The rows of Z fall into 4 groups, which share some directions, and each row is roughly a mix of its group's hidden directions, except one row that fits no group.
Z (113 x 11):
16	-30	7	7	21	-32	-7	-45	-20	-1	20
1	-20	-39	26	-18	-30	-24	-4	-13	-29	17
11	3	-1	-14	-5	49	25	20	5	40	19
-46	-19	4	22	20	15	-25	-18	-31	13	-4
-7	17	48	-33	24	-4	26	-13	-15	-1	13
17	4	-8	-22	-7	-32	58	-6	9	14	5
-8	-37	15	9	21	-33	39	-18	5	-20	-14
-23	36	-4	31	21	-28	12	-25	-29	-6	6
-5	-2	22	27	-26	2	-46	10	33	-7	21
10	2	34	-37	18	20	1	-27	-15	-17	32
-5	40	-20	7	25	13	-23	11	-40	22	-8
5	35	19	-9	9	-18	55	-9	-9	-12	-16
-15	33	25	-6	10	-35	5	-13	-38	23	-14
-5	21	51	6	-34	-22	15	-11	11	-14	15
2	-3	22	-35	-13	52	-28	13	7	3	-5
23	4	14	-13	-15	-10	60	-24	-1	-16	-6
-12	33	27	8	-17	37	-2	-12	-35	4	24
4	37	31	13	-1	-25	41	7	-14	13	-18
18	0	-8	7	-17	-3	-18	-21	-32	-39	40
4	0	-16	10	-18	-20	-1	-6	-38	-29	47
30	18	1	27	-10	2	38	12	6	39	-21
-15	-28	-35	0	-10	0	-44	-3	0	-31	19
-11	14	-30	-8	-35	-21	-10	-12	34	22	28
-6	25	-13	34	-25	-8	-20	18	8	-8	-46
-25	-19	3	1	-10	5	-35	48	-14	-29	-5
0	39	-21	-7	-17	27	-4	35	10	22	-29
-6	-10	4	-30	15	22	4	-33	-11	45	-24
22	-19	-42	21	-23	31	-5	16	13	24	9
-23	-43	31	-19	-10	2	-26	3	-21	-13	23
-12	9	-18	24	-20	31	-11	51	18	9	8
27	8	-3	-39	5	19	23	-15	-22	8	-40
-7	-50	-8	9	-14	-36	-27	-9	12	-20	13
-2	-31	-40	-7	-9	31	-24	20	24	-20	8
-3	-15	15	-24	-30	-2	-48	19	-24	7	20
5	36	-8	-29	8	9	37	8	1	-25	-35
-2	4	22	18	-23	-20	4	-22	-39	-22	38
-9	-54	18	-17	-7	38	-9	6	13	13	-10
-4	-20	-35	34	-6	-34	-6	9	21	10	-32
-5	10	11	16	-47	35	-36	-5	15	-8	14
-2	42	1	-3	-14	17	41	18	34	-10	-11
2	-32	-5	10	40	-25	-7	-34	-25	-12	-16
27	43	-29	16	15	-14	25	-11	12	4	-27
40	18	-12	22	-35	33	-6	-3	-20	-8	18
-7	20	-13	22	-1	-53	11	-24	-20	-13	23
18	49	-7	4	-32	-3	10	31	25	-8	10
18	9	31	-33	11	33	9	-20	-16	-6	35
29	15	-7	-1	27	37	23	15	27	-18	-24
-36	-14	-6	-2	12	-56	4	0	-14	-20	13
10	20	5	-9	-18	23	30	-20	27	42	20
9	33	-22	17	-22	27	5	26	26	32	8
9	15	-2	9	-21	-11	-8	-11	-41	-39	37
-28	-19	34	-25	8	19	38	-23	11	-11	-4
-25	-31	18	-17	-24	26	-32	19	-10	16	22
-10	-9	-9	-12	3	42	-7	21	36	34	-24
-16	5	12	-28	-35	27	-4	19	26	-36	11
-17	-32	-53	-20	19	5	2	9	-24	6	5
1	-22	-18	5	28	-27	-12	5	-55	10	-5
0	0	-36	19	-36	21	-37	11	-10	-23	12
30	-31	6	13	-41	13	-26	-17	26	-3	9
-21	3	-19	27	41	7	9	35	22	-16	19
-16	1	0	52	27	-30	-4	11	11	5	27
-3	46	6	13	14	-19	36	12	17	-30	-13
-5	-64	-4	2	7	-10	-33	6	-13	-5	-5
-2	17	-13	10	38	-34	36	-8	-28	13	-14
-24	-50	30	18	12	1	1	-19	-22	-19	-3
7	-10	27	-21	-32	18	30	-8	-30	16	30
11	16	11	14	11	12	-26	10	-62	-9	6
16	36	-30	27	-4	18	21	11	30	26	-3
28	-31	13	-30	-10	4	35	12	34	-1	-12
25	19	11	-16	10	-10	39	-26	-26	14	-32
-37	15	-10	23	-11	-43	-4	24	-3	-10	-29
-19	31	-34	-25	-2	-29	5	3	-22	-13	-32
25	0	-26	13	-31	27	-18	-4	-22	-17	37
-5	-11	24	16	29	-14	32	-14	-46	-17	-8
3	-20	-11	-13	-16	-34	30	-11	50	-1	3
31	31	41	9	-22	-14	12	-24	10	-3	-20
27	-8	2	0	42	-12	18	23	2	-23	-40
-10	9	-10	-17	31	11	41	1	6	38	-29
-30	29	10	24	-27	13	-24	-25	12	-12	29
-23	-48	33	-14	-8	5	-14	-5	-12	-8	33
19	38	16	-12	1	15	47	5	29	-7	-12
-5	6	-52	-19	30	17	0	23	-5	-9	-27
17	28	27	-30	11	34	31	3	3	-8	-25
22	-40	-17	-3	18	-23	21	-19	-3	9	39
-24	-24	18	5	-22	38	8	13	20	15	37
-32	-11	-15	26	13	-19	-35	-17	-38	5	9
-13	34	-33	-1	18	8	-20	7	-28	40	-3
-13	13	-44	2	40	-11	29	19	-4	-16	-12
7	31	11	-21	-5	14	47	-26	26	16	-4
-7	-29	-1	26	31	-32	-15	-5	-36	-22	-9
-23	10	26	-18	2	13	46	1	21	-32	-16
43	4	15	5	-28	-5	33	-27	20	-16	-15
-14	35	-21	15	38	-27	-14	11	-18	11	-25
-12	17	-1	-34	-1	32	-3	8	-6	29	-46
14	26	54	-24	-10	17	26	-10	-2	0	-12
14	23	-16	-11	16	13	21	-32	6	41	-31
17	10	5	22	-32	-45	21	-28	10	-16	-2
20	25	13	-48	-10	-20	-8	-25	-21	11	-19
30	-3	-5	-21	4	31	-27	37	-30	16	-8
22	-34	12	-17	39	-19	15	-31	20	13	-1
12	34	12	-2	29	3	52	1	2	-5	-25
-19	-56	4	17	15	16	-15	-14	-8	18	24
15	-39	-32	-16	-2	31	-34	-3	-7	18	-9
-3	-31	-35	20	-2	-29	-35	-11	12	-24	-10
-13	-37	-20	1	15	-49	-7	-16	-4	-20	18
7	-1	41	-35	34	8	28	-17	5	17	5
3	3	-16	6	-24	3	-23	-7	-32	-38	41
-1	26	-4	-22	20	-10	17	-5	-7	-21	-56
15	23	35	-12	-16	44	24	4	-26	4	11
-24	31	-10	15	19	-43	34	7	-7	-16	0
-24	2	-9	13	17	-12	-56	11	-19	28	-1
38	-31	7	-17	-27	-9	-6	19	32	-26	4
-24	-9	-11	10	2	12	-27	50	-11	-25	-25
In each list below, three rows fit none of the groups, and each other row fits one group, some only roughly. Which are they? Name them in the order they come.
    z429: 2	3	9	-23	23	29	48	10	-7	24	-24
    z856: -18	-9	31	14	-31	9	-27	-22	37	-5	22
    z539: 13	-3	14	14	11	-42	11	-22	-1	-47	19
    z363: 5	15	19	-42	-3	30	33	-26	-4	18	17
    z489: -21	13	-8	18	-16	37	15	44	29	1	1
    z723: 19	22	33	-38	-22	27	18	-5	0	-6	-27
    z908: -5	-17	32	0	-40	15	-37	2	17	-1	29
    z307: -2	25	-24	-1	12	-43	35	-13	-22	-6	-23
    z38: 3	8	35	-31	-13	-5	40	-30	15	1	22
    z661: -19	-17	13	12	-13	23	-3	-21	-19	43	37
    z201: 10	29	-15	34	0	0	38	19	29	-25	7
    z927: 30	-11	4	19	14	-46	36	-19	-7	7	11
    z33: -16	-29	-5	39	9	-11	-11	12	23	-5	44
    z293: -28	-26	-3	-11	-42	4	-18	10	20	-15	36

z856 z363 z661
    z75: -8	-24	-4	27	23	-24	-6	12	-10	-53	-3
    z195: 11	44	-32	-11	-6	-28	15	0	-7	34	13
    z47: 14	38	-31	29	8	-9	15	26	13	-23	-22
    z288: -5	-8	-11	25	7	-52	9	-23	-29	23	7
    z976: 1	5	21	11	-47	6	-17	-16	-37	-23	20
    z513: 24	34	-34	41	0	-8	14	16	23	0	3
    z61: -22	-9	12	-9	19	-52	-6	-19	-14	-34	7
    z37: 28	-36	18	-13	-34	-18	12	-2	-2	-28	26
    z394: 8	-5	37	17	-26	-9	9	-17	-16	-41	28
    z958: -7	4	-15	-33	40	-15	28	21	-24	-4	-25
    z133: 24	-1	-34	-19	10	40	-15	13	9	-5	-36
    z985: 6	16	-21	2	-22	28	-26	24	2	49	0
    z165: -18	-19	36	-16	-20	25	8	-7	-18	-32	30

z976 z958 z165
    z245: -7	-3	-15	-8	-21	36	-41	20	24	18	26
    z216: -11	-44	3	30	17	-19	-12	0	-10	-35	24
    z368: 10	8	-41	-8	36	-11	24	-4	-23	7	-34
    z543: 12	-65	29	-6	-10	0	7	1	-8	-16	1
    z914: -17	27	-10	17	25	-43	35	5	11	8	-20
    z794: 19	-30	-31	-11	0	40	-2	-2	16	20	32
    z634: 17	16	21	3	-46	34	-12	-11	-29	-1	16
    z548: -10	7	-27	23	-30	7	-46	10	-2	-32	-11
    z636: 28	45	-25	4	0	-2	23	-13	15	28	-23
    z749: -20	-31	25	-42	6	19	-12	-19	-23	18	-10
    z239: -26	-6	12	2	-23	37	7	45	21	0	19
    z419: 18	41	37	5	-4	18	19	1	5	16	-36
    z425: 1	-2	-25	34	-11	-5	-39	45	-5	-8	10

z245 z914 z634
    z230: -19	17	-17	4	-5	43	1	36	14	23	-28
    z897: 9	-19	2	31	-37	22	-19	16	22	5	36
    z187: -8	-11	7	-7	-57	3	-27	1	23	-26	15
    z553: 19	-22	19	14	-10	1	-41	8	-26	-40	12
    z770: 21	15	11	-23	-32	39	-6	15	-26	20	21
    z232: -10	-34	21	-35	-5	6	-26	-23	-29	25	3
    z530: 27	13	-10	-19	21	-27	-3	-41	-21	18	-26
    z912: 17	-39	-2	12	-14	-32	-34	10	3	-33	10
    z713: -16	26	-21	-27	38	29	9	8	-16	29	-10
    z716: 1	-32	20	3	18	-49	4	-36	10	7	8
    z454: -18	24	15	-22	-13	51	-30	11	-2	-17	0

z897 z713 z716
    z988: -26	5	-15	16	22	-57	-20	-17	-4	5	8
    z286: -17	6	18	9	32	-18	-35	-21	-34	-16	-21
    z22: 14	-55	14	-11	-13	19	14	-20	-6	15	28
    z20: -8	-4	-20	18	-25	-3	-58	13	25	-11	4
    z687: 2	31	-24	-13	-8	8	-43	13	7	-10	-41
    z291: -9	24	5	-15	1	-12	9	28	0	-49	-36
    z783: -12	-8	-37	-2	7	-27	25	-13	31	-30	25
    z67: 6	41	-19	20	3	-2	25	27	24	-26	-24
    z637: -7	-39	-12	15	8	26	-29	-9	-10	42	14
    z441: 31	-19	-11	26	7	-36	37	-7	8	26	3
    z861: 12	-45	-37	13	13	-29	-14	-19	18	-2	-6
    z729: -6	23	18	23	4	-49	15	-2	-2	-5	-40
    z208: 33	26	-18	-2	34	-11	10	29	6	-11	-34

z988 z286 z783
    z248: 2	31	18	-51	-9	6	26	-6	4	0	-31
    z935: 0	-33	28	-14	8	-13	10	-48	-3	2	32
    z674: -18	-12	-32	-29	24	12	9	8	2	34	-36
    z850: -23	49	-15	4	-21	22	-20	-8	6	25	21
    z602: -14	-63	21	4	18	-5	-16	6	2	-21	5
    z692: -37	7	15	20	0	-47	-5	-3	-21	13	27
    z698: -38	13	30	-16	20	-44	12	3	-7	-10	-16
    z261: -25	32	21	41	22	-16	-10	21	18	-4	15
    z479: 8	4	-23	20	-24	41	-34	12	23	4	-23
    z186: -5	-48	-36	4	17	-30	8	1	19	17	5
    z563: -16	-24	23	-36	21	4	8	-36	-20	5	-27
    z174: 1	-29	-10	21	-25	-31	-38	-21	-12	22	15
    z588: 28	29	-28	2	-7	41	-7	-6	0	18	-33
    z863: 8	-13	13	-21	-28	10	-27	-10	-14	43	32

z674 z602 z588
    z950: -16	20	-20	22	8	33	24	29	27	1	-28
    z714: 20	-34	12	-14	-42	-17	9	-3	19	-22	28
    z256: 8	-31	-37	-7	-12	42	-13	9	18	15	23
    z172: 30	-7	-17	36	-2	-38	-24	-2	-6	-10	30
    z609: 9	39	-4	22	-43	29	-9	18	-20	-7	1
    z822: 24	-2	5	19	12	-46	8	0	1	-49	-2
    z712: 7	33	-2	0	9	-35	38	-36	3	-23	-4
    z436: -7	-33	29	-22	-36	0	16	-20	19	-28	8
    z849: -11	-2	-10	-20	18	2	-20	41	-4	-11	-50
    z867: -11	37	-22	-24	25	14	16	24	2	-24	-29
    z275: -9	-25	18	31	0	-32	7	-24	0	-45	3
    z754: 12	37	-26	-1	15	-13	11	12	2	-16	-50
    z921: 11	-37	-8	10	-32	-23	-32	-24	-12	22	14
    z506: -21	27	-25	11	37	18	-20	9	11	16	-34

z712 z436 z849
    z437: -36	-46	12	11	3	14	-20	26	-9	-24	8
    z352: 4	10	-22	29	-26	-25	-41	4	29	-19	-8
    z445: -2	-30	-21	4	14	-12	18	12	37	42	-19
    z423: 10	-15	12	-40	-3	11	-10	4	-29	2	-51
    z477: 2	41	3	-2	28	33	11	16	20	3	-36
    z841: 17	-5	-39	17	-20	-24	4	-29	-3	-30	28
    z651: -16	-12	5	6	47	22	-6	4	-37	13	-30
    z937: -23	13	-22	9	47	4	-16	6	-21	23	-29
    z583: 36	-22	28	-4	17	-7	32	11	-32	-21	-12
    z916: -31	-43	-22	0	19	-42	3	9	7	7	10
    z434: -8	-7	28	-6	12	5	64	-16	5	-2	-12
    z88: 25	-40	12	-9	-32	-32	20	-1	1	-18	21
    z509: 3	-50	-8	15	-22	-20	2	-24	-9	15	33
    z611: -9	6	25	19	-25	5	-45	-30	-16	-24	13

z423 z841 z611
    z973: 3	33	-6	15	0	14	-47	10	-40	-4	14
    z252: -5	51	-12	0	16	25	6	9	33	12	-24
    z498: 7	4	-27	13	-1	-17	-63	9	-11	-9	12
    z684: 21	-34	-12	19	-24	-23	-24	-31	-7	27	10
    z737: 26	2	-40	28	-3	-35	18	-15	13	-17	-18
    z764: 20	2	8	-9	-35	13	-22	6	-44	9	35
    z197: 11	-29	-8	-1	-31	32	-43	17	-10	15	13
    z474: 33	5	22	-10	19	30	27	-8	22	36	-11
    z204: 34	14	-17	-12	1	-15	50	-23	8	-18	-15
    z119: 28	-56	-23	16	-4	13	-11	-17	-2	13	12
    z106: -18	-12	26	-42	26	34	-14	-9	21	9	-9
    z223: 25	-26	-12	6	-24	-37	12	-19	-17	-11	36
    z53: 7	21	9	11	-7	18	4	18	28	29	-51
    z644: -25	-5	5	22	-10	-36	7	-34	-31	-7	31
    z218: 17	-21	7	2	27	-38	42	-14	5	26	3

z197 z204 z223
    z308: -10	-2	-1	23	1	-54	-6	14	-17	-36	-18
    z200: -23	-28	-42	-9	-1	11	-43	16	-13	6	10
    z799: 16	23	1	-20	20	41	32	26	-8	-4	-25
    z633: -27	-12	-8	16	31	-29	3	-17	-47	11	-1
    z135: -7	-11	-21	16	1	-6	-64	8	-23	-1	7
    z158: 14	-15	10	9	23	-43	11	-38	-9	-29	12
    z996: -36	-35	-19	-3	18	-27	-1	20	26	21	-13
    z526: 29	-35	-27	17	19	14	-21	-13	1	35	-11
    z613: 25	-11	18	20	-7	1	-28	9	-28	-49	11
    z446: 25	15	-14	25	-17	9	18	-9	26	36	35
    z967: -7	-27	30	-2	26	-32	-14	-9	-27	-34	9

z308 z799 z967
    z594: -13	1	2	-27	7	1	-30	23	-30	-15	-46
    z153: -19	24	25	0	-7	51	6	-10	-24	24	9
    z380: -16	15	0	3	10	-38	57	-8	-15	-7	7
    z989: 6	-28	9	-8	-32	6	-23	-16	-31	-24	36
    z604: 7	23	4	-18	13	38	10	25	19	-3	-45
    z170: 18	-16	5	-5	-10	-2	-18	-34	-9	48	32
    z846: 41	4	15	-5	-5	29	17	-16	-24	-1	42
    z640: 30	-15	-7	33	-8	24	2	10	-2	-2	51
    z727: -3	-34	4	-16	37	-25	29	-6	21	31	-1
    z735: 4	-33	-29	32	21	-4	-35	-3	-22	23	-2
    z58: 29	48	-20	-17	-2	-6	18	-14	7	20	-28

z989 z604 z640
    z400: -3	-13	21	-6	9	-36	-12	-49	-27	16	-6
    z919: -11	21	-1	36	-28	1	-4	-22	-22	17	43
    z104: 9	-18	8	-48	-14	19	25	-19	-35	9	-6
    z528: 18	-17	32	-32	-4	11	-23	-35	-27	-11	14
    z410: -20	43	44	-14	3	10	15	14	-5	9	-26
    z612: -26	10	-30	17	-7	-14	-46	-11	-21	14	23
    z983: 25	7	5	26	1	-3	0	-2	27	17	-57
    z940: 5	4	-20	0	24	17	-45	22	-36	15	-18
    z704: -3	39	-5	-26	27	9	-5	7	-20	6	-45
    z45: 26	12	40	-17	-7	46	16	16	-1	-16	-7
    z753: -3	-48	-13	-13	33	-23	14	-11	17	26	8

z400 z919 z528
